The rows of Y fall into 3 groups, which share some directions, and each row is roughly a mix of its group's hidden directions.
Y:
[[-10  25  -1  20   3 -15  -2  -1 -15  -9   2 -15]
 [ 29 -10   5 -12  -3  12  -4  19  -5 -10  11   6]
 [ 11 -11  11  -2  -9  -9  -6  -4 -11 -25  15 -19]
 [ 12  -3   0   3 -15 -14  -1 -13   1 -18  22 -19]
 [  7  14  18  17  12  -5   3 -10   3   9  -4 -26]
 [  3  -6  -1   8   3 -24  16 -15   3 -25  10  -3]
 [ 26  -7  -4   9 -23  -5   9  -7  13  -8  10   8]
 [-15   9   1  -4  21   2  -1 -10 -22   6  -1 -24]
 [-10  -2 -11  10  12  13   0 -12 -31   5 -10  -6]
 [  8 -24  -2  -3 -17   6   9  -4  -3  -9  15  23]
 [ 16 -15  11 -12   1  19 -18  -3   5  19  -7   6]
 [-27   0   1  -7  -9  -8  -3   9 -21  20  -2   9]
 [  8 -10   6 -20  -3   3   0  16 -15  14  14  20]
 [ 34  -1   5   4  -4   1  -5  -5  20 -14   5  -1]
 [-21 -20  -8 -19  -3   7   5  -8   1   7  -8  20]
 [ 17   8 -17   1  -7   2  11   1  23  14   7  17]
 [-18  27 -12  18   9  -3   5   7  -5 -10  -8   8]
 [ -6  13   0   2  -6 -15  -5  11  32 -15  -6  -3]
 [ 14  26   6  -9  14   1 -10   7  10  10  -8 -18]
 [ -9  15   0  -4  13  23   7  19  -2  15  -4  16]
 [ -6 -26 -11 -26  -4  -3  -9   5  -9   6   8  11]
 [ 18  25  18  11  14  -2  -4   6   1   8  -5 -15]
 [  8  23 -15  -5   5  12   2  11  13  12  22   1]
 [  0   6  -5  16  -5  -6  -6 -22   6 -30  -9  -5]
 [ 10  -3  10  14  11  -1  16   7  -6 -30  10   7]
 [ -3  21  -5  20  11 -10   6  -9  -6 -17   4 -19]
 [-26  15 -11 -11  10  -4  -1  -7   4  22  -5  -7]
 [ 12   7   5   6   3  -9  -6 -11  28  -8  -5 -23]
 [-30  14 -16   7   6  -4  10   1  -7  -7  -9  13]
 [ 11  23   6  16  12  -6  -2   9 -10   3   9 -23]
 [ 18  13   6  16   5   0   0 -14  19  -9  -6 -20]
 [  5  17 -10   0   2  -7  20  -4  10 -11  29  -2]
 [-26   2   6   5  25   2   0   4 -10   3 -20   5]
 [  1  20   1  11  17  -8   9   7 -13  12  13 -21]
 [-22 -14  -4  -8  -9   8  19  -4 -15  10  10  13]
 [-15  -4   8 -12 -21   9 -11  -4 -11  19 -16  -7]
 [ 12  15  -1  21   7  -9   2 -16   3 -17   6 -19]
 [ -5  27   6  26   6  -4  -2  12  -3  -8 -13   1]
 [  4   7  -5  28  12 -11   4  -7  10 -19  15  -5]
 [ 22  10  -8  17 -15  11   4   3  18   4  15   9]
 [-32 -10  -5  -3   2  -1   8  -7 -20  15  -1  -5]
 [ -2  11  -6  -4   4  22 -12  15   5  27  -8   8]
 [ 30 -13   9  -5  -9  -2   1   1  14 -12  11 -12]
 [ 21  10   8  18  -4 -11  -7  -7   1 -15   7 -22]
 [-10  -9  14  11  10 -13   1  -7 -15 -27   0 -12]
 [ 20  -2   5  -3  20  10   6   1   3  26  12 -11]
 [  2  23   2  21  15  -3 -11   1  -4  -4 -17 -15]
 [ 26  12   9  12   8   0  -5 -10  14  -4  -4 -20]
 [  2  14  15  -9  16  -6  -7  12 -12  25  -1 -13]
 [  4  25 -13  -1  -5  11  11   4  14  12  22   2]
 [ -6 -17  -1 -12  -5   3  -6 -23   2 -26 -10  -7]
 [ 15 -23  12   9 -15 -11   2  -8  -6 -22  -5   1]
 [ 23 -15   1  -1 -25  -9  11  -8   6 -10   3   9]
 [ 18   1  -5   1 -23  13   8   3  13  14  -1  20]
 [ 21  23   8  15  13   5  -5  -4   5  -2 -10 -17]
 [  2   0  12  -7  -6   7 -16  19  -9  30  -3   9]
 [ -8   6  12  25  -9   0   1  -9  -8 -20  12 -16]
 [ -2  16  -8  15   1  -9   6  -5   4 -34  -2  -8]
 [ 22  -1  -2  16  -7   3   0 -13  20 -23  -1  -1]
 [ -1 -10  10  19  18  -5 -19   2  -9 -19  -5 -12]
 [ 25   2   2  17  -6  -3  -6   0  18 -24   0   6]
 [ 10  12  14  13  -8  -6  11  -3  30 -10   4  -6]
 [-19   0 -12  27  -3  -1   0  -4 -10 -19 -12   7]
 [-19  17 -13  14   6  -9  10  -8  -4 -24  -5  -4]
 [ 25  14   7  14   1 -10   3  11   2  -4  16 -19]
 [ 21   4   0  10  -2 -14  19  12  10  -3  22  -9]
 [ 22  10   2  18  -9 -16   8   8  10 -12  15  -9]
 [  8  15   8  17  -9 -16 -10  -1  -8 -17   4 -21]
 [ 20 -16  15   7 -21   3  -4   0 -10 -21   5  -4]
 [  6   3 -12  10   5 -10 -22   0  14 -22 -15  -8]
 [-17  14  -4  -1  18  18 -10   5 -10  14 -17   9]
 [ -4  19 -11  21  12  -7  10 -14   3 -20   0  -8]
 [-23 -15  -9 -25   0  -1   0   2 -12  17   4   2]
 [  4  -7 -13 -18 -13   4   3  -9  30 -12   4   0]
 [-29  -4   7  -3  12  -9   9  -8 -11   1 -22   3]
 [ 19  -5   2  10 -12   5  10 -14  25 -18   7   1]
 [-23  21 -10   5  12  -4  -7   4  -2   1 -20 -15]
 [-11 -11   3 -27   5  -4 -17   1 -13  10 -13 -12]
 [  2  -8  -1   1   5  -3   1 -31   2 -21   0 -20]
 [  0 -20   1 -11 -15   6  12   4  -9   3  17  25]
 [  6  13 -10   9  21  22   1  -2  16  -3 -13  13]
 [ 22 -13   8 -11  -2   1   8  15   7  22  17  -1]
 [-13  10 -16   8  11 -11  27  -2   3 -17   8  -3]
 [ 16 -18 -11   1  -4 -12 -16  -6  15  13 -17   7]
 [  4   0  -3   9 -10  -2   7 -16  31 -18  -1 -11]
 [-15 -13  11  -3  13 -16  -4  -7 -17 -18  -8 -14]
 [-14  -6  13 -17  18   5  -3  12 -23  -7  -9  -3]]
One row of each group comes first, with its name. Which group is each row after those in?
[-20   5  -3  12   5 -22  12 -22   4  -9   1 -10] -> (38)
[-20  -6 -13  -6  -1   1  15   6   3  15  -1  28] -> (85)
[-11   9  -8  23   7 -12 -14   1   3 -17 -19 -10] -> (111)

[ 21  17  17  10  15   3  -1  -4  -3  11  -2 -19] -> (111)
[ 33   0   1  11  -3   6  -8   4   2 -18   2  15] -> (111)
[ 30   0   7   4   9   1   7   7   9  15  18 -13] -> (85)
[  4   3  10 -15   3 -15  -5  -1  27   8   3 -23] -> (111)
[ -1 -22  -1  -3 -20 -11   1 -23  10 -17   1   3] -> (85)
[-21  11 -11  -6  13   9  -1   1 -24  15 -12  -5] -> (111)
[ -7  -4  -3  -3  -8 -11   5  -9   0 -37   0 -14] -> (85)
[-20  10  -1 -13   3  15  -4   7  -4  27 -14   4] -> (38)
[ -3 -19   1 -18  -8  14  -7   5   7  12 -10  24] -> (85)
